Each named turn below is shown by a few rows before and after it. Which turns, in which order, take the first row of each later pair to the second? The first pair is answered.
F (before => after):
[-30.4 -16.8 -17.6  21.0 -11.1 -17.2   9.1  19.4  -3.7 -14.5  21.5  23.1
  19.8   9.4   2.5  26.4   4.2 -18.9  13.9  21.1  -5.1  16.7  17.3  32.4] => [-40.8 -34.6 -15.3   8.5 -25.0 -18.3  10.8  16.0   1.3  -2.9  17.0   7.2
  22.7   7.6  -2.6  -1.0 -31.3  -6.9  15.4   6.3  11.9  28.4  13.2  16.5]
[ 22.4 -11.3  -9.1   1.6  13.6  15.2 -37.5 -27.2 -14.1   6.5  -9.4  -7.1
 -41.7  -9.6 -34.2 -17.2 -33.4   6.3  14.0   9.1   6.6  14.9   7.2 -28.9] => [ 34.3  -2.5  -4.8   4.3  19.8  18.5 -37.2 -28.5  -8.8  -0.6 -10.0   1.8
 -51.8  -7.9 -29.2  -6.9  -4.6  -5.9   8.4   8.7 -10.5   7.6   8.0 -27.5]
[ 31.1  52.2  19.3   2.6   4.5  13.9 -32.7 -24.7  -8.3 -30.5 -28.0 -30.6
  -0.5  15.8  -7.7  18.2  18.6 -43.0  40.2 -15.8 -47.2  15.9 -31.1   7.2] => [ 28.5  47.4   5.2  18.3  10.1  -8.4 -12.4 -15.1 -10.3 -40.0 -15.8 -20.6
  17.0  27.2   6.3  33.9  15.6 -53.6  46.0   4.5 -35.2  22.9 -16.9  34.1]
[-41.2   4.2 -11.0  12.1 -16.2  -9.4  40.3  11.4  26.4  31.6  -1.4  13.3
  -6.9 -18.4   7.5  -5.4 -31.0 -13.5  16.3   5.6 -15.6  11.0 -26.7  10.1] => [-38.0  -0.6  -0.7   2.9 -20.6   3.7  34.0   6.5  26.2  35.0  -2.7  -1.6
  -9.4  -9.6  -1.5 -13.7 -32.1  -4.4  14.1  -5.3 -17.8   8.4 -30.0  -3.3]
P (before => after):
[ 16.1  28.0  14.6  -5.8  10.1  32.1 -25.9 -22.3  -9.1 -12.0   7.1   0.2
 -14.0  -1.3  -7.8   6.2  43.9 -13.0  -7.4  -6.5 -35.8 -20.8 -10.3 -28.3] => [ -7.7 -10.8 -26.6  20.2   2.3 -12.7  26.3   2.8 -22.8 -19.3  36.4  32.6
  22.5   3.3  14.4  24.4   1.1 -16.7   4.3  31.8  -3.1   8.7  14.7  16.8]
[-10.3  -8.4 -36.1 -25.8   6.8  19.9 -31.9   3.3   5.1  12.9 -23.9  -4.8
 -39.1 -12.0  -4.8 -30.8 -42.9  24.3  -2.8 -56.9  -9.6 -11.4 -10.8  -9.6] => [-14.8 -21.4 -56.2 -12.4  19.5  23.9   5.7  16.8 -17.1   8.8   1.1  31.5
 -32.5 -27.2   3.4   0.8 -33.7  43.9 -10.5 -15.6   0.9 -29.3  -5.1 -31.0]
[ -2.4 -18.6  12.8 -21.7  -0.6  17.4   0.5 -13.0   3.0  22.6 -33.9  -5.9
  -7.5 -23.7 -22.8 -24.2 -41.1  13.6  -3.2 -33.5   0.4  10.6  -4.8 -42.6] => [ -6.8 -28.5  -5.2  -9.6   6.0  10.9  30.4  -2.1 -10.7  25.0  -7.6  27.5
   1.7 -40.3 -16.7  -1.0 -37.8  25.1  -5.9  -3.7   6.6   6.0   2.3 -51.9]
Q (before => after):
[-12.7  10.7  17.9   7.2  -5.4   1.9  21.1  -4.5 -33.4  13.0  11.7  -7.6
   4.6   9.2 -21.8 -20.8  -4.3 -20.2  -0.1 -22.6  10.6  25.0  17.5  44.6] => [-19.9  -4.1  26.6  -0.4  -2.9   8.6  26.0  -5.1 -41.9  25.4  12.2  -8.1
   3.9  -9.9 -27.4 -19.5 -25.4   1.7  -3.4 -20.1  17.3  21.3  15.9   7.1]
[  4.4  15.8  -7.6  27.4  -2.8 -24.0  -4.1  12.9  12.5 -12.1 -11.8   5.6
   8.4  11.5   7.3   6.1   4.0 -30.7  -3.9  -3.7  -5.1   5.4   7.4  34.7] => [-11.9  -0.6  13.6  -1.4 -16.6 -12.4 -16.1   0.0  15.1  11.9 -17.3 -18.9
   3.2   2.2  -9.4 -17.9 -32.1  -4.3  -4.8 -27.1   8.5  14.1  -3.9  -2.6]
[ 23.3  26.8 -13.9  16.4  -8.9   2.7 -11.6  -1.2  35.2 -15.2  -5.8  18.8
   6.4  33.9  44.9  18.1  11.4  -8.2  -7.5 -17.5  25.2   9.1   7.9   3.0] => [ 13.5  18.6  -0.3   0.3 -12.8   9.6 -21.6  -4.2  37.3   6.8 -18.6   1.0
  -0.3  33.2  33.7  -6.2 -17.7   8.5  -6.5 -38.9  36.0  19.5   1.6 -18.6]
Pairs:
Each pair is 2 to 3 turns apart.
[-11.0 -17.4 -20.4  -2.7  12.6  -6.6  -3.7   9.6   5.4  -0.1  28.5   9.8
  12.5 -14.9  24.2  18.0 -16.0   8.7  19.4   8.6  63.0   2.7   4.0 -38.8] => [ -8.4 -14.4 -31.8   3.5   9.9 -15.1  -2.9  14.3   4.8 -11.3  29.6  16.5
  16.4  -8.1  28.5  25.2  -7.0  -1.7  17.6  17.5  63.3   3.9  14.4 -20.8]
F Q F
[  1.2 -35.9  -7.3  -0.6 -27.7 -10.1   9.2  -8.4   4.3  17.2  -9.4 -22.1
 -18.5  -2.2 -14.4 -34.2 -41.6   4.5  -1.6 -25.0  17.0  31.9   6.3  14.9] => [ 26.4   5.6   7.6  -6.0 -11.2  21.2 -15.1 -22.3   5.7   9.3 -17.6 -21.5
 -50.3  -1.6 -23.6 -22.9  15.5  -8.8 -16.2 -35.3 -20.8   3.1  -6.5  -4.7]
F F
[ -8.0   5.8 -15.2   8.4   1.4 -32.3  11.3  16.2  24.7   0.6  -0.9   6.3
  14.0   5.8  -3.9 -13.1 -30.5 -17.0 -12.9 -16.1  26.3  16.8  17.0  39.9] => [ -1.5  12.9   9.0 -17.3  12.4  16.1  -4.9  -1.9  20.9  16.4  -6.9  -6.5
 -11.0 -13.5 -27.8 -19.3 -19.6  16.4 -30.4 -30.1   9.6  -7.3  -8.9 -31.9]
Q P
[-12.9  -4.9  32.5 -21.9 -12.2  -2.1 -11.2 -32.5 -23.1  17.5 -35.0 -31.3
   7.2  -1.1 -13.8 -26.4 -26.4  17.2   0.4 -56.6  -7.9  22.9  20.6  24.2] => [ 14.4  32.3  14.7   8.5  11.6   5.3  -5.2 -23.6 -26.5 -12.4 -31.6   7.5
   0.8   8.7  10.4  17.3  53.0 -16.2  -7.1 -29.4 -34.4  -3.4  25.7  60.0]
F F F
[ -1.5 -28.3  -4.7  11.4  -7.8  -7.8  25.4   5.5 -10.7   9.6   5.0   8.9
  20.5  10.1   3.0  -6.2 -10.4  12.7   2.3  22.1  20.0  20.8  17.9   0.7] => [  0.1 -14.6  -6.0  18.1  -8.6   1.9  26.1   9.8 -12.4   5.4   9.3  21.3
  20.0   6.5   9.2   5.7   5.0  12.7  -6.5  31.4  15.1  11.7  13.5  -4.1]
F Q
[  9.8 -26.7  14.9   2.5 -12.0  25.6 -46.2 -10.4  18.5   8.6 -39.6 -19.3
 -15.8   5.6 -25.4   5.5   1.9   6.3  19.7 -10.0   4.4  25.0 -11.8   2.9] => [ -1.9 -40.4 -15.6  27.1   6.6   9.5   4.1   0.6  -6.8  -3.4  -9.9  21.1
  -1.4  -8.4  -7.2  49.9   6.0  16.3  12.9  45.9  19.9  15.7   0.8   0.7]
F P F
[  0.3  -4.5  17.5 -26.3   4.3  31.9  -9.0 -14.8 -20.2  19.3  -6.7   4.0
  -4.4   3.6 -11.1 -10.9  15.0  33.2  -8.0 -28.2  -8.5 -20.5 -15.1 -37.4] => [  7.2  -1.8 -15.9  11.3  19.6   7.5  25.1   3.9 -29.2  -6.7  15.9  38.6
  14.8  10.9  13.0  27.3  40.0   9.2  -4.3  13.9 -11.7 -19.2   6.4   3.9]
Q F
[ 13.8  -6.3  17.4  12.8   6.3 -11.4 -14.2   6.6  -4.3 -31.6 -32.9   6.9
   7.8  40.8 -18.6   1.6   2.6 -57.0   0.1  11.2 -35.5   1.8   2.5  90.0] => [ 23.0   1.6  26.4   4.3   8.9   2.0 -26.7   1.1  -2.5 -31.3 -43.0  -1.2
  -2.7  35.7 -21.3  -3.9  17.5 -54.7  -2.6   2.6 -42.3  -5.0  -6.0  79.5]
P P P
[ -4.0  21.2  15.4 -27.9   5.7  54.0  -4.5   0.8 -16.7 -11.8  17.0   3.4
 -11.7 -22.0 -42.5   6.1  10.0  25.7 -11.4 -36.5 -17.5 -20.8  15.8 -42.4] => [-17.8  -6.3   7.7 -31.1 -17.3  33.7  -2.9   3.9 -10.8  -7.2  16.4 -17.5
   5.0 -12.4 -48.2 -25.8 -45.0  22.9   1.1 -50.4   8.3  10.2  20.9 -18.1]
P F P
[-36.1  -9.7  -8.4   9.6 -18.4  -1.1  -8.8  15.2 -30.9  40.2   5.5  -0.8
   4.1 -57.1  37.8  29.4 -21.2  28.3  15.5  16.5  11.0 -18.5 -25.7 -44.1] => [-24.7   8.1  -1.7   5.4  -7.3  14.7 -21.7  13.4 -29.9  40.8  -3.2  -5.7
  -8.4 -60.0  35.0  34.4   9.4  27.6  10.8  10.1 -12.0 -36.2 -29.5 -51.8]
F F
[-21.5 -17.0  -5.3  -4.5  -9.2 -11.4  21.4  -0.9  -8.2  19.8  18.9  13.3
  23.7  -0.5  10.0   1.0 -23.6  11.0   6.8   7.2  26.5  16.1   3.7 -12.8] => [-11.8  -4.6  -4.0   6.9 -12.5 -24.2   8.6  -0.7   6.5   6.6  10.6   1.9
  23.7  13.3   9.9  -2.1 -19.4 -19.2  14.9  -4.1  25.5  28.7  10.3  29.9]
Q Q
[ 10.1  -7.4   3.6  17.4  18.0   3.2  26.2  16.2 -31.4  10.2   8.3  35.3
   0.7 -19.3  11.5  22.6  12.1  12.3 -15.9  48.8   7.1 -18.5   3.1 -15.5] => [ 22.1  21.3  32.8 -13.2  19.0  28.3 -23.1  -0.5  -1.9  14.5 -25.6  -2.2
 -26.8  -8.2  -6.8  -6.4  26.6   4.6 -17.2  -0.1 -18.0 -25.5 -13.4 -19.6]
P P
[  2.5   7.0  18.2 -37.4   4.6  34.6  -9.2 -11.9  -8.3  20.7   7.3 -25.7
 -23.5  -8.8 -23.9 -23.2  -8.6  17.7 -12.0 -23.4   0.2  -2.5  -1.8 -71.8] => [ -5.2  -8.1 -30.6   6.7  15.0  -6.8  47.9  11.9 -28.4  -5.1  43.2  29.0
  15.8  -4.9   7.6  29.1   2.8  -1.5   1.3  44.5  22.1  -3.1  21.1 -27.5]
Q F F
[ -2.9  44.5 -12.9  -6.7 -14.8 -36.5 -34.1 -14.3  -5.2  -7.8  13.8 -12.8
 -25.7  22.6 -11.8  -2.6   7.2 -15.7 -29.4  -3.4 -50.1  42.4 -26.9 -27.1] => [ -9.1  38.4  -8.4 -17.2 -20.1 -30.6 -32.6 -14.3  -5.0  -3.1  18.6 -17.9
 -21.2  16.6 -15.0 -10.9  -8.0  -9.8 -25.7 -13.0 -43.7  46.8 -28.5 -33.1]
F Q
[  8.2  19.9  36.9   0.5   9.8  -4.2   6.1  16.7   3.3 -29.4  20.9   9.6
 -17.8 -13.8  -1.9  22.3  57.7  -5.6  -6.6  -5.3 -36.2 -39.8 -29.5  12.9] => [  2.5  14.2  26.1   4.8  10.5 -14.7  21.1  21.6  -3.1 -33.4  31.8  18.1
 -14.8 -15.6   0.2  30.1  53.0  -5.0  -6.1  11.1 -27.2 -38.5 -24.5  16.2]
P P P
